Here are some numbered points:
[-0.1 -0.1 -0.4 -0.7 -0.8 -1.1 -1.3 -1.4 -1.3 -1.5 -1.7 -1.4 -0.8  0.5
  3.   1.3  1.1  1.   2.2  0.7  1.5  0.5  1.1  0.4  1.3  0. ] 0
[0.6 1.1 1.3 1.3 1.1 0.8 0.4 0.1 0.  0.1 0.7 1.4 1.8 1.7 3.2 1.2 1.1 0.9
 2.  0.6 1.4 0.4 1.1 0.2 0.5 0. ] 1
[ 0.   0.2  0.4  0.5  0.5  0.2 -0.2 -0.5 -0.6 -0.3  0.9  1.4  1.5  1.2
  1.8  0.6  0.7  0.6  1.4  0.4  1.   0.3  0.6  0.2  0.5  0. ] 2
[-0.2 -0.3  0.   0.9  1.1  0.7  0.4  0.1  0.   0.1  0.  -0.3 -0.5 -0.9
 -3.  -1.3 -0.9 -0.2  0.5  0.4  0.7  0.2  0.5  0.1  0.   0. ] 3
[-0.1 -0.4 -0.2 -0.6 -0.7 -0.9 -1.  -1.1 -1.1 -1.  -1.2 -1.2 -0.6 -0.2
 -0.4 -0.1  0.2  0.2  0.7  0.1  0.3  0.  -0.2  0.1  0.3  0.1] 4
[ 0.4  0.8  0.8  0.6  0.5  0.2 -0.3 -0.6 -0.7 -0.8 -0.1  0.6  0.9  0.6
  1.1  0.2  0.2  0.  -0.3 -0.3 -0.9 -0.6 -2.2 -0.9 -4.2  0.2] 5
[ 1.   1.2  1.   0.8  0.5  0.2 -0.3 -0.5 -0.8 -0.8  0.9  2.   2.   1.7
  2.7  1.   0.8  0.7  1.4  0.4  0.8  0.2  0.3  0.  -0.7  0. ] 6
[-0.1 -0.1 -0.2 -0.3 -0.5 -0.8 -1.1 -1.3 -1.3 -0.9 -0.4  0.1  0.4  0.5
  1.2  0.6  0.5  0.3  0.7  0.1 -0.1 -0.1 -0.5 -0.3 -1.1  0. ] 7
[-0.1 -0.2 -0.4 -0.4 -0.3 -0.1  0.   0.  -0.1 -0.3 -0.7 -1.  -1.  -1.3
 -3.2 -1.6 -1.7 -1.8 -4.9 -2.  -5.8 -2.  -5.2 -1.4 -3.8  0. ] 8
[-0.1 -0.2 -0.2 -0.2  0.   0.4  0.8  1.2  1.4  1.3  1.1  0.8  0.6  0.2
 -0.5 -0.5 -0.7 -0.8 -1.9 -0.5 -0.5  0.   0.4  0.2  0.8  0. ] 9
[-0.1 -0.2 -0.4 -0.6 -0.7 -0.6 -0.1  0.1 -0.1 -0.3 -0.7 -1.  -1.1 -1.2
 -2.8 -1.5 -1.6 -1.8 -4.7 -1.9 -5.  -1.6 -4.3 -1.2 -3.3  0. ] 10
[-0.1 -0.3 -0.5 -0.7 -0.8 -0.8 -0.5 -0.3 -0.3 -0.5 -0.9 -1.  -0.8  0.
  1.7  0.9  0.9  0.9  2.   0.7  1.9  0.6  1.7  0.5  1.8  0. ] 11
[-0.1  0.   0.2  0.6  0.9  0.9  0.6  0.5  0.5  0.7  0.9  1.   1.   0.9
  2.   1.   1.   1.   2.1  0.6  1.6  0.5  1.2  0.3  1.   0. ] 12
[-0.1 -0.4 -0.3 -0.6 -0.7 -0.9 -0.9 -1.  -1.1 -1.4 -1.7 -1.8 -1.6 -0.3
  2.2  1.1  1.1  1.2  2.5  0.8  2.   0.5  1.5  0.6  1.6  0.1] 13
[-0.1 -0.2 -0.2  0.1  0.3  0.1 -0.2 -0.4 -0.5 -0.4 -0.6 -0.7 -0.8 -1.
 -2.1 -0.6 -0.4 -0.3 -0.8 -0.4 -1.3 -0.5 -1.9 -0.7 -3.3  0. ] 14
[0.5 1.  1.2 1.3 1.1 0.9 0.4 0.1 0.2 0.3 1.3 1.9 1.9 1.7 3.  1.3 1.2 1.
 1.8 0.6 1.3 0.4 0.8 0.2 0.8 0. ] 15
[-0.1 -0.2 -0.4 -0.6 -0.7  0.1  1.8  2.1  2.   1.8  1.4  1.1  0.9  0.8
  2.   0.9  0.8  0.7  1.5  0.6  1.8  0.6  1.8  0.6  2.2  0. ] 16
[ 0.  -0.1  0.   0.1  0.3  0.4  0.3  0.4  0.5  0.7  0.7  0.8  0.9  0.9
  1.7  0.7  0.7  0.6  1.2  0.3  0.6  0.1  0.3  0.  -0.1  0. ] 17
[-0.1 -0.2 -0.4 -0.7 -0.9 -0.8 -0.3 -0.1 -0.2 -0.5 -0.8 -1.1 -1.1 -0.6
  0.6  0.5  0.5  0.5  1.3  0.6  1.7  0.7  1.6  0.6  2.   0. ] 18
[ 0.  -0.2 -0.3 -0.6 -0.8 -1.  -0.7 -0.3 -0.2 -0.4 -0.8 -1.  -1.1 -0.9
 -2.3 -1.2 -1.4 -1.5 -4.1 -1.7 -4.8 -1.7 -5.1 -1.5 -5.   0. ] 19
[ 0.  -0.2 -0.4 -0.5 -0.8 -1.  -0.8 -0.3 -0.4 -0.5 -0.7 -0.9 -1.1 -0.8
 -2.2 -1.2 -1.5 -1.5 -4.3 -1.8 -5.1 -1.9 -5.4 -1.7 -6.1 -0.1] 20
[-0.1 -0.3 -0.5 -0.7 -0.6  0.   0.8  1.3  1.3  1.2  0.7  0.5  0.4  0.6
  2.2  1.1  1.1  1.1  2.7  1.   2.5  0.8  2.3  0.7  2.4  0. ] 21
[ 0.9  1.1  1.   0.7  0.3  0.1 -0.4 -0.6 -0.8 -0.9  0.1  1.1  1.2  1.1
  1.2  0.2  0.1  0.  -0.4 -0.2 -1.2 -0.5 -1.9 -0.8 -4.6  0. ] 22
[-0.1 -0.2 -0.4 -0.7 -0.9 -1.  -0.9 -0.6 -0.5 -0.6 -0.9 -1.  -0.7  0.6
  2.3  1.   0.9  0.8  1.7  0.5  1.3  0.5  1.3  0.4  1.3  0. ] 23
[-0.1 -0.2 -0.4 -0.6 -0.6 -0.3  0.3  0.8  1.   0.9  0.7  0.5  0.7  1.
  3.   1.4  1.2  1.2  2.9  0.9  2.4  0.8  2.3  0.6  2.3  0. ] 24
[-0.1 -0.2  0.1  0.8  1.   0.7  0.2  0.1  0.1  0.2 -0.1 -0.4 -0.7 -1.1
 -3.3 -1.7 -1.6 -1.2 -1.7 -0.2  0.1  0.1  0.5  0.3  2.  -0.1] 25
[-0.1 -0.2 -0.4 -0.6 -0.8 -0.8 -0.2  0.1 -0.1 -0.3 -0.7 -1.  -1.1 -1.1
 -2.6 -1.4 -1.6 -1.7 -4.7 -1.8 -4.8 -1.5 -4.2 -1.2 -3.5  0. ] 26
[-0.1 -0.3 -0.4 -0.6 -0.7 -0.8 -0.8 -0.9 -1.  -1.3 -1.7 -2.  -2.1 -2.4
 -5.3 -2.4 -2.6 -2.7 -6.9 -2.3 -4.5 -0.9 -1.4 -0.2  0.1  0. ] 27
[-0.1 -0.3 -0.5 -0.4  0.3  0.9  1.   1.1  1.2  1.2  1.   0.7  0.5  0.1
 -0.5 -0.2  0.   0.3  1.3  0.6  1.7  0.5  1.6  0.4  1.1  0. ] 28
[ 0.2  0.5  0.5  0.3  0.2  0.  -0.4 -0.5 -0.5 -0.5 -0.8 -0.9 -1.1 -1.4
 -3.5 -1.6 -1.3 -1.  -1.5 -0.5 -1.5 -0.6 -2.2 -0.7 -3.   0. ] 29
[-0.1  0.1  0.5  1.   0.9  0.6  0.2  0.1  0.2  0.2 -0.2 -0.4 -0.6 -1.
 -3.2 -1.7 -1.6 -1.4 -3.2 -0.8 -0.7  0.1  0.8  0.5  2.3  0. ] 30
[-0.1 -0.2 -0.4 -0.6 -0.7 -1.  -1.2 -1.2 -1.2 -1.2 -1.4 -1.2 -0.9 -0.3
  1.4  1.   1.1  0.9  2.   0.6  1.3  0.5  1.3  0.5  1.1  0. ] 31
[ 0.5  0.8  0.8  0.7  0.5  0.3 -0.1 -0.3 -0.3 -0.3  0.2  0.9  1.4  1.4
  2.5  0.9  0.7  0.6  1.2  0.3  0.5  0.1 -0.1 -0.1 -0.9  0. ] 32
[-0.1 -0.3 -0.1  0.5  1.   0.8  0.4  0.1  0.1  0.2 -0.1 -0.2 -0.3 -0.8
 -2.2 -0.6 -0.1  0.3  0.9  0.3  0.9  0.2  0.3  0.1  0.7  0. ] 33
[ 0.1  0.1  0.2  0.2  0.3  0.2 -0.3 -0.4 -0.5 -0.3  0.7  1.3  1.4  1.2
  1.5  0.6  0.5  0.5  1.3  0.5  1.1  0.3  0.9  0.3  1.7  0. ] 34
[-0.1 -0.1  0.   0.1  0.1  0.1  0.1 -0.1 -0.2 -0.5 -1.  -1.2 -1.4 -1.7
 -3.5 -1.1 -1.  -0.9 -1.7 -0.2  0.   0.2  0.9  0.4  1.7  0. ] 35
[-0.1 -0.2 -0.4 -0.6 -0.8 -0.9 -1.  -1.1 -1.1 -1.  -1.1 -1.1 -0.9 -0.5
  0.3  0.8  1.   0.9  2.1  0.7  1.6  0.5  1.5  0.5  1.5  0. ] 36
[-0.1 -0.1  0.   0.2  0.2  0.1 -0.3 -0.4 -0.4 -0.4 -0.6 -0.8 -1.  -1.3
 -3.  -1.2 -0.9 -0.6 -1.1 -0.4 -1.4 -0.5 -2.  -0.7 -3.1  0. ] 37
[-0.1 -0.2 -0.3 -0.5 -0.5  0.4  1.4  1.5  1.4  1.1  0.8  0.6  0.3  0.
 -0.7 -0.4 -0.4 -0.2  0.3  0.6  2.1  0.8  2.5  0.6  2.6  0. ] 38
[-0.1 -0.3 -0.4 -0.5  0.   0.6  0.9  1.1  1.3  1.3  1.   0.8  0.5  0.1
 -0.7 -0.5 -0.4 -0.3  0.2  0.4  1.5  0.5  1.6  0.5  1.6  0. ] 39
[-0.2 -0.3 -0.5 -0.7 -0.7  0.   1.   1.4  1.4  1.1  0.8  0.5  0.3  0.4
  1.5  0.9  1.   1.   2.6  1.   2.5  0.8  2.2  0.7  2.3  0. ] 40
[-0.1 -0.3 -0.4 -0.7 -0.9 -0.9 -0.9 -0.8 -0.9 -1.2 -1.6 -1.8 -1.9 -1.7
 -2.2 -1.  -0.7 -0.5 -1.2 -0.3 -0.5  0.1  0.5  0.1  0.7  0.1] 41
[-0.1 -0.3 -0.4 -0.6 -0.6 -0.2  0.1  0.  -0.2 -0.5 -0.9 -1.2 -1.4 -1.6
 -2.7 -0.8 -0.5 -0.3 -0.1  0.4  1.5  0.6  1.9  0.6  2.   0. ] 42
[-0.2 -0.3 -0.4 -0.6 -0.9 -0.9 -0.6 -0.7 -0.9 -1.3 -1.8 -1.9 -2.2 -2.2
 -4.8 -2.2 -2.1 -2.  -3.8 -0.8 -1.2 -0.1  0.6  0.3  1.1 -0.1] 43
[ 0.   0.1  0.4  0.2  0.2  0.  -0.4 -0.5 -0.3 -0.5 -0.7 -0.8 -1.2 -1.4
 -3.4 -1.4 -1.2 -0.7 -1.6 -0.4 -1.3 -0.5 -2.3 -0.6 -2.7  0. ] 44
[ 0.   0.   0.3  0.4  0.4  0.1 -0.3 -0.5 -0.7 -0.6 -0.3 -0.1  0.   0.1
  0.2  0.1  0.1 -0.1 -0.6 -0.3 -1.2 -0.5 -1.9 -0.7 -3.7  0. ] 45
[ 0.1  0.1 -0.1 -0.3 -0.5 -0.7 -1.1 -1.5 -1.6 -1.6 -1.5 -0.8  0.2  0.9
  2.1  0.6  0.5  0.5  0.7  0.2  0.2 -0.1 -0.9 -0.3 -1.1  0.1] 46
[-0.1 -0.1  0.8  1.9  2.1  1.8  1.4  1.2  1.2  1.8  2.4  2.3  2.1  1.7
  2.9  1.2  1.2  1.1  2.5  0.8  1.9  0.6  1.6  0.4  1.5  0. ] 47
[0.  1.  2.1 2.3 2.1 1.8 1.4 1.1 0.9 1.2 2.3 2.4 2.3 1.8 3.3 1.4 1.2 1.2
 2.4 0.8 2.1 0.5 1.4 0.4 1.2 0.1] 48
[-0.3  0.   0.1 -0.1 -0.3  0.2  0.8  1.2  1.1  1.   0.8  0.6  0.5  0.1
 -0.6 -0.5 -0.3 -0.5 -0.9 -0.1  1.1  0.7  2.2  0.7  3.  -0.1] 49
[-0.1 -0.1 -0.4 -0.7 -0.7 -0.8 -0.9 -1.1 -1.2 -1.3 -1.6 -1.7 -1.6 -0.3
  2.6  1.2  1.1  1.1  2.   0.8  1.9  0.7  1.6  0.7  2.4  0. ] 50
[ 0.2  0.3  0.2  0.1 -0.2 -0.5 -0.9 -1.2 -1.3 -1.4 -1.1 -1.  -1.1 -1.2
 -2.8 -1.1 -0.7 -0.5 -1.3 -0.5 -1.5 -0.5 -1.3 -0.1  0.   0. ] 51
[ 0.  -0.4 -0.2 -0.2 -0.4 -0.6 -1.1 -1.4 -0.8 -0.5  0.2  0.4  0.4  0.3
  1.   0.4  0.4  0.2  0.8  0.2 -0.2 -0.1 -1.  -0.2 -1.6  0. ] 52
[ 0.  -0.3 -0.3 -0.5 -0.9 -1.1 -1.3 -1.4 -1.5 -1.6 -1.9 -1.8 -0.5  1.4
  3.7  1.2  1.2  0.9  2.4  0.7  1.4  0.4  1.3  0.4  0.6 -0.2] 53
[-0.1 -0.3 -0.3 -0.4 -0.7  0.2  1.3  1.6  1.5  1.1  0.6  0.5  0.4  0.
  0.7  0.6  0.7  0.9  2.1  0.9  2.7  0.7  2.1  0.7  2.3 -0.1] 54
[ 0.4  0.5  0.4  0.2 -0.1 -0.4 -0.9 -1.2 -1.4 -1.5 -1.1 -0.6 -0.4 -0.4
 -0.8 -0.3 -0.2 -0.3 -0.9 -0.5 -1.8 -0.7 -2.3 -0.6 -2.7  0. ] 55
[-0.1 -0.3 -0.4 -0.7 -0.9 -1.  -0.7 -0.4 -0.4 -0.5 -0.9 -1.  -0.8  0.4
  2.   0.9  0.8  0.8  1.6  0.5  1.4  0.4  1.5  0.5  1.8  0. ] 56
[ 0.6  1.   1.   0.7  0.6  0.2 -0.4 -0.5 -0.7 -0.7  0.9  1.9  1.9  1.6
  2.7  1.   0.8  0.8  1.4  0.4  0.7  0.3  0.4  0.1 -0.9  0. ] 57
New points follow, each followed by the numbers of its three nearest points above by angle, nearest first.
[-0.2 -0.2 -0.3 -0.2  0.1  0.7  0.7  0.9  1.   1.1  1.   0.7  0.6  0.5
  1.   0.5  0.6  0.5  1.2  0.3  0.8  0.2  0.4  0.1 -0.7  0. ] -> 17 47 12
[-0.2 -0.2 -0.2 -0.3 -0.1  0.   0.2  0.  -0.2 -0.5 -1.  -1.2 -1.5 -1.6
 -3.4 -1.1 -0.9 -0.7 -1.2  0.   0.2  0.3  1.3  0.5  2.1  0. ] -> 35 42 43
[-0.1 -0.1 -0.4 -0.5 -0.6 -0.7 -0.9 -0.9 -1.  -1.4 -1.7 -1.8 -2.1 -2.3
 -5.7 -2.4 -2.6 -2.8 -7.  -2.7 -6.5 -1.5 -2.9 -0.4 -0.8  0. ] -> 27 10 26
[-0.1 -0.2 -0.3 -0.5 -0.6 -0.4 -0.2  0.2  0.5  0.6  0.5  0.6  0.9  1.5
  3.6  1.5  1.3  1.2  2.7  0.9  2.3  0.7  2.1  0.6  2.   0. ] -> 24 21 40
[-0.2 -0.3 -0.4 -0.4 -0.5 -0.3  0.1  0.1 -0.1 -0.5 -0.9 -1.1 -1.3 -1.6
 -2.3 -0.6 -0.6 -0.4 -0.5  0.2  1.   0.5  1.9  0.5  1.8  0. ] -> 42 35 41
[ 0.1  0.1  0.2  0.3  0.4  0.3  0.1  0.2  0.3  0.4  0.7  0.8  1.   1.1
  2.1  0.8  0.7  0.6  1.2  0.4  0.6  0.1  0.1  0.  -0.4 -0.1] -> 17 15 1
[-0.1 -0.1  0.1  0.3  0.4  0.1 -0.3 -0.5 -0.6 -0.5 -0.4 -0.3 -0.2 -0.2
 -0.3  0.   0.  -0.1 -0.5 -0.4 -1.3 -0.5 -2.  -0.7 -3.8  0. ] -> 45 14 5
[ 0.  -0.2 -0.2  0.7  1.1  0.7  0.3  0.2  0.1  0.2 -0.1 -0.3 -0.5 -1.
 -3.1 -1.7 -1.4 -0.9 -0.8  0.2  0.8  0.1  0.5  0.2  1.1 -0.1] -> 25 3 35
[-0.1 -0.2 -0.3 -0.5 -0.6 -0.7 -1.  -1.1 -1.1 -1.2 -1.2 -1.  -0.7 -0.1
  0.2  0.2  0.2  0.2  0.4  0.1  0.2  0.   0.   0.  -0.1  0. ] -> 4 31 46
[-0.2 -0.2 -0.5 -0.6 -0.6 -0.7 -0.7 -0.7 -0.6 -0.5 -0.7 -0.8 -0.8 -0.7
  0.2  0.6  1.   0.9  2.2  0.7  1.5  0.5  1.8  0.4  1.6  0. ] -> 36 18 11
[-0.1 -0.2 -0.4 -0.5 -0.5 -0.7 -1.  -1.  -0.7  0.   0.4  0.6  0.5  0.4
  0.8  0.5  0.4  0.4  0.7  0.1  0.  -0.1 -0.4 -0.2 -1.2  0. ] -> 52 7 46
[-0.1 -0.2 -0.3 -0.4 -0.1  0.6  1.1  1.4  1.5  1.4  1.   0.8  0.6  0.1
 -0.7 -0.4 -0.7 -0.6 -1.1 -0.2  0.2  0.2  0.7  0.2  0.5  0. ] -> 9 39 49
[-0.1 -0.2 -0.4 -0.4 -0.4 -0.1  0.1  0.  -0.2 -0.6 -1.  -1.2 -1.4 -1.6
 -3.2 -1.  -0.8 -0.5 -0.5  0.2  1.2  0.5  1.8  0.5  2.1  0. ] -> 42 35 41
[-0.2 -0.4 -0.4 -0.5 -0.1  0.8  1.2  1.2  1.5  1.4  1.   0.7  0.4  0.2
 -0.4 -0.4 -0.3 -0.1  0.   0.2  1.   0.1  0.7  0.2  1.  -0.1] -> 39 28 38
[ 0.  -0.1  0.1  0.3  0.8  0.8  0.9  0.8  0.9  0.9  0.9  0.8  0.8  0.5
  1.7  0.8  0.8  1.   2.2  0.9  1.6  0.4  0.8  0.5  0.9  0.1] -> 12 47 17
[ 0.  -0.1 -0.2 -0.4 -0.6 -0.8 -1.1 -1.3 -1.3 -1.4 -1.3 -0.9 -0.2  0.6
  1.5  0.6  0.5  0.3  0.6  0.1  0.  -0.1 -0.4 -0.2 -1.1  0. ] -> 46 7 53
[-0.1 -0.3 -0.3  0.7  1.7  1.7  1.4  1.4  1.8  2.4  2.5  2.3  2.1  1.6
  2.4  1.   0.9  0.9  2.3  0.8  1.9  0.6  1.7  0.4  1.4  0. ] -> 47 12 48
[-0.1 -0.2 -0.4 -0.5  0.   0.7  1.   1.2  1.3  1.3  0.9  0.8  0.5  0.2
 -0.1  0.1  0.1  0.2  0.8  0.3  0.8  0.2  0.7  0.2  0.2  0. ] -> 28 39 16
[-0.2 -0.3 -0.4 -0.8 -0.9 -1.  -0.8 -0.8 -1.1 -1.1 -1.8 -1.8 -2.1 -2.1
 -4.6 -2.  -1.7 -1.6 -2.9 -0.7 -0.3  0.1  0.5  0.1  0.6 -0.1] -> 43 41 35
[-0.1 -0.2 -0.5 -0.7 -0.7  0.4  1.3  1.5  1.6  1.3  0.7  0.4  0.2  0.
 -0.1  0.3  0.5  0.7  1.7  0.9  3.   0.8  2.3  0.6  2.1 -0.1] -> 54 40 28
[-0.1 -0.2 -0.4 -0.8 -0.7 -0.8 -1.1 -0.9 -0.8 -0.7 -0.9 -0.9 -0.9 -0.8
  0.   0.7  1.   0.9  2.3  0.8  1.8  0.6  1.5  0.4  1.6  0. ] -> 36 31 18
[-0.1 -0.3  0.   1.3  2.   1.8  1.5  1.3  1.4  2.2  2.5  2.2  2.   1.6
  2.5  1.1  1.1  1.   2.4  0.9  2.   0.6  1.6  0.4  1.4  0. ] -> 47 12 48
[ 0.1  0.5  0.2  0.2 -0.1 -0.3 -1.1 -1.1 -1.5 -1.2 -0.8 -0.3  0.2 -0.2
 -0.9 -0.3 -0.4 -0.3 -1.  -0.7 -2.  -0.6 -2.1 -0.9 -3.5 -0.1] -> 55 45 20
[-0.1 -0.3 -0.5 -0.6 -0.7 -0.8 -0.1  0.1 -0.2 -0.3 -0.7 -1.1 -1.1 -0.9
 -0.1  0.4  0.3  0.4  0.8  0.7  1.7  0.7  1.6  0.4  1.7  0. ] -> 18 11 36
[-0.2 -0.3 -0.5 -0.6 -0.8 -0.5  0.1  0.  -0.1 -0.4 -0.9 -1.2 -1.3 -1.3
 -1.4 -0.2  0.   0.   0.5  0.4  1.6  0.6  1.8  0.5  2.1  0. ] -> 42 18 36
[-0.2 -0.3 -0.5 -0.7 -0.6 -0.7 -0.7 -0.8 -0.8 -0.8 -0.8 -0.8 -1.  -0.8
 -0.3  0.7  0.9  0.8  2.6  0.8  1.7  0.6  2.2  0.4  1.1  0.1] -> 36 18 31
[-0.1  0.2  0.5  0.8  1.   0.8  0.6  0.3  0.4  0.6  0.8  1.   1.1  1.2
  2.2  1.   1.   1.   1.8  0.7  1.5  0.5  1.2  0.3  1.4 -0.1] -> 12 47 48
[0.2 1.4 2.3 2.3 2.1 1.9 1.3 1.  0.9 1.2 2.3 2.4 2.3 1.9 3.3 1.3 1.2 1.
 2.6 0.8 1.7 0.5 1.4 0.4 0.9 0. ] -> 48 15 47
[-0.1 -0.3 -0.3 -0.5 -0.5  0.2  1.6  2.1  2.   1.7  1.4  1.1  1.   0.9
  2.   0.9  0.7  0.7  1.4  0.5  1.5  0.5  1.7  0.5  2.1  0. ] -> 16 40 21
[-0.1 -0.1 -0.1  0.1 -0.1 -0.2  0.1  0.  -0.3 -0.6 -0.8 -1.2 -1.5 -1.7
 -2.7 -0.9 -0.6 -0.7 -1.4 -0.2 -0.1  0.2  0.8  0.4  2.3  0. ] -> 35 43 42
[-0.1 -0.3 -0.4 -0.2  0.5  0.9  0.9  1.   1.2  1.1  1.   0.7  0.6  0.2
 -0.1  0.1  0.3  0.5  1.7  0.7  1.7  0.5  1.5  0.4  1.4  0. ] -> 28 54 40
[ 0.  -0.1 -0.2 -0.4 -0.6 -0.8 -1.1 -1.2 -1.2 -1.2 -1.3 -1.  -0.4  0.3
  1.1  0.5  0.4  0.3  0.5  0.1  0.   0.  -0.2 -0.1 -0.7  0. ] -> 46 7 4
[-0.1 -0.1  0.   0.   0.1  0.2  0.4  0.9  1.3  1.3  1.   0.8  0.6  0.2
 -0.5 -0.5 -0.6 -0.8 -2.3 -0.9 -1.5 -0.2  0.   0.1  1.   0. ] -> 9 30 49
[-0.1 -0.3 -0.4 -0.6 -0.7 -0.4  0.1  0.  -0.2 -0.5 -0.9 -1.2 -1.4 -1.5
 -2.3 -0.5 -0.3 -0.1  0.3  0.5  1.8  0.7  2.1  0.6  1.9  0. ] -> 42 35 18
[-0.1 -0.2 -0.3 -0.4 -0.2  0.2  1.3  1.8  1.9  1.8  1.4  1.2  1.2  1.
  2.1  0.9  0.8  0.6  1.3  0.4  1.1  0.4  1.6  0.5  2.   0. ] -> 16 21 40
[-0.1 -0.3 -0.4 -0.6 -0.6 -0.3  0.   0.5  0.8  0.8  0.6  0.6  0.8  1.3
  3.3  1.4  1.3  1.2  2.8  1.   2.4  0.7  2.2  0.6  2.2  0. ] -> 24 21 40
[-0.2 -0.2 -0.2  0.   0.2  0.6  0.5  0.7  0.9  0.8  0.8  0.7  0.7  0.7
  1.4  0.6  0.6  0.5  1.1  0.3  0.7  0.2  0.3  0.1  0.3  0. ] -> 17 12 47
[ 0.  -0.1 -0.2 -0.3 -0.5 -0.8 -1.  -1.1 -1.2 -1.3 -1.3 -0.9 -0.3 -0.2
 -1.  -0.5 -0.6 -0.6 -0.9  0.   0.   0.   0.3  0.3  1.2  0. ] -> 41 43 4
[ 0.  -0.3 -0.5 -0.8 -0.8 -0.7 -0.3  0.  -0.2 -0.5 -0.8 -1.1 -1.2 -0.7
  0.7  0.5  0.6  0.8  1.7  0.6  1.7  0.6  2.3  0.7  3.   0.1] -> 18 11 56
[-0.2 -0.5  0.   1.1  1.   0.8  0.3  0.1  0.   0.   0.1 -0.4 -0.4 -0.8
 -2.6 -1.1 -0.5  0.1  0.8  0.3  0.8  0.   0.5  0.1 -0.5  0. ] -> 3 33 25
[ 0.1  0.1 -0.1 -0.2 -0.5 -0.8 -1.2 -1.4 -1.6 -1.7 -1.5 -0.8  0.4  1.1
  2.   0.7  0.6  0.4  0.6  0.1 -0.1 -0.1 -0.5 -0.3 -1.7  0. ] -> 46 7 52
[ 0.1 -0.4 -0.3 -0.6 -0.7 -0.6  0.1  0.   0.2 -0.4 -1.1 -1.1 -1.4 -1.2
 -1.5 -0.3  0.1  0.   0.9  0.8  2.1  0.6  1.3  0.6  3.3  0. ] -> 42 18 36
[-0.1 -0.2 -0.2  1.1  1.9  1.8  1.5  1.4  1.6  2.4  2.5  2.3  2.   1.6
  2.5  1.   1.   1.   2.4  0.8  2.   0.6  1.7  0.4  1.4  0. ] -> 47 12 48
[-0.2 -0.4 -0.3 -0.7 -0.9 -0.5  0.  -0.1 -0.3 -0.4 -0.9 -1.1 -1.3 -0.7
 -0.1  0.3  0.4  0.5  1.8  0.6  1.3  0.8  2.3  0.6  2.5  0.1] -> 18 36 11
[-0.1 -0.2 -0.2 -0.4 -0.5 -0.7 -1.  -1.1 -1.1 -1.1 -1.2 -1.  -0.7 -0.4
 -0.7 -0.3 -0.2 -0.1  0.   0.   0.3  0.1  0.4  0.1  0.4  0. ] -> 4 41 36
[-0.1 -0.2  0.3  1.6  2.1  1.9  1.4  1.3  1.2  2.   2.5  2.3  2.   1.7
  2.8  1.2  1.1  1.1  2.4  0.8  2.   0.6  2.   0.4  0.8  0.1] -> 47 48 12
[-0.1 -0.2 -0.5 -0.6 -0.6  0.5  1.5  1.6  1.5  1.1  0.8  0.5  0.3 -0.1
 -0.7 -0.4 -0.2  0.   1.   0.8  2.6  0.9  2.3  0.6  2.5  0. ] -> 38 39 28
[-0.1 -0.2 -0.3 -0.2  0.2  0.5  0.3  0.4  0.3  0.2 -0.2 -0.3 -0.6 -0.8
 -1.1  0.   0.3  0.4  1.   0.4  0.7  0.2  0.5  0.2  0.8  0.1] -> 33 42 28
[-0.1 -0.4 -0.5 -0.8 -0.8 -0.5 -0.1  0.1 -0.1 -0.5 -1.  -1.1 -1.2 -1.2
 -1.   0.1  0.1  0.2  1.3  0.5  2.   0.7  2.4  0.5  2.1  0.1] -> 18 42 36
[-0.1 -0.1 -0.5 -0.5 -0.7 -0.4  0.2  0.  -0.2 -0.5 -0.9 -1.2 -1.4 -1.5
 -1.9 -0.5 -0.3 -0.1  0.1  0.3  1.5  0.6  1.7  0.6  2.1 -0.1] -> 42 35 18
[ 0.  -0.1  0.  -0.1  0.1  0.4  1.   1.5  2.1  2.6  2.5  2.3  2.1  1.6
  2.7  1.   1.1  0.9  1.7  0.7  2.   0.6  2.   0.5  2.6  0.1] -> 16 47 12
[-0.2 -0.2 -0.2 -0.3 -0.1  0.2  0.3  0.8  1.3  1.2  0.9  0.6  0.5  0.2
 -1.  -0.6 -0.6 -0.8 -2.  -0.3  0.3  0.4  1.5  0.5  2.8  0.2] -> 49 9 39
[-0.1 -0.2 -0.3  0.1  0.3  0.1 -0.2 -0.5 -0.5 -0.5 -0.5 -0.5 -0.7 -0.8
 -1.5 -0.4 -0.3 -0.2 -0.6 -0.3 -1.4 -0.5 -1.9 -0.8 -3.4 -0.1] -> 14 37 20
[-0.1 -0.3 -0.2  0.8  1.1  0.7  0.3  0.1  0.   0.1 -0.1 -0.3 -0.5 -1.
 -3.1 -1.5 -1.2 -0.5  0.2  0.2  0.8  0.2  0.4  0.1  0.4  0. ] -> 3 33 25
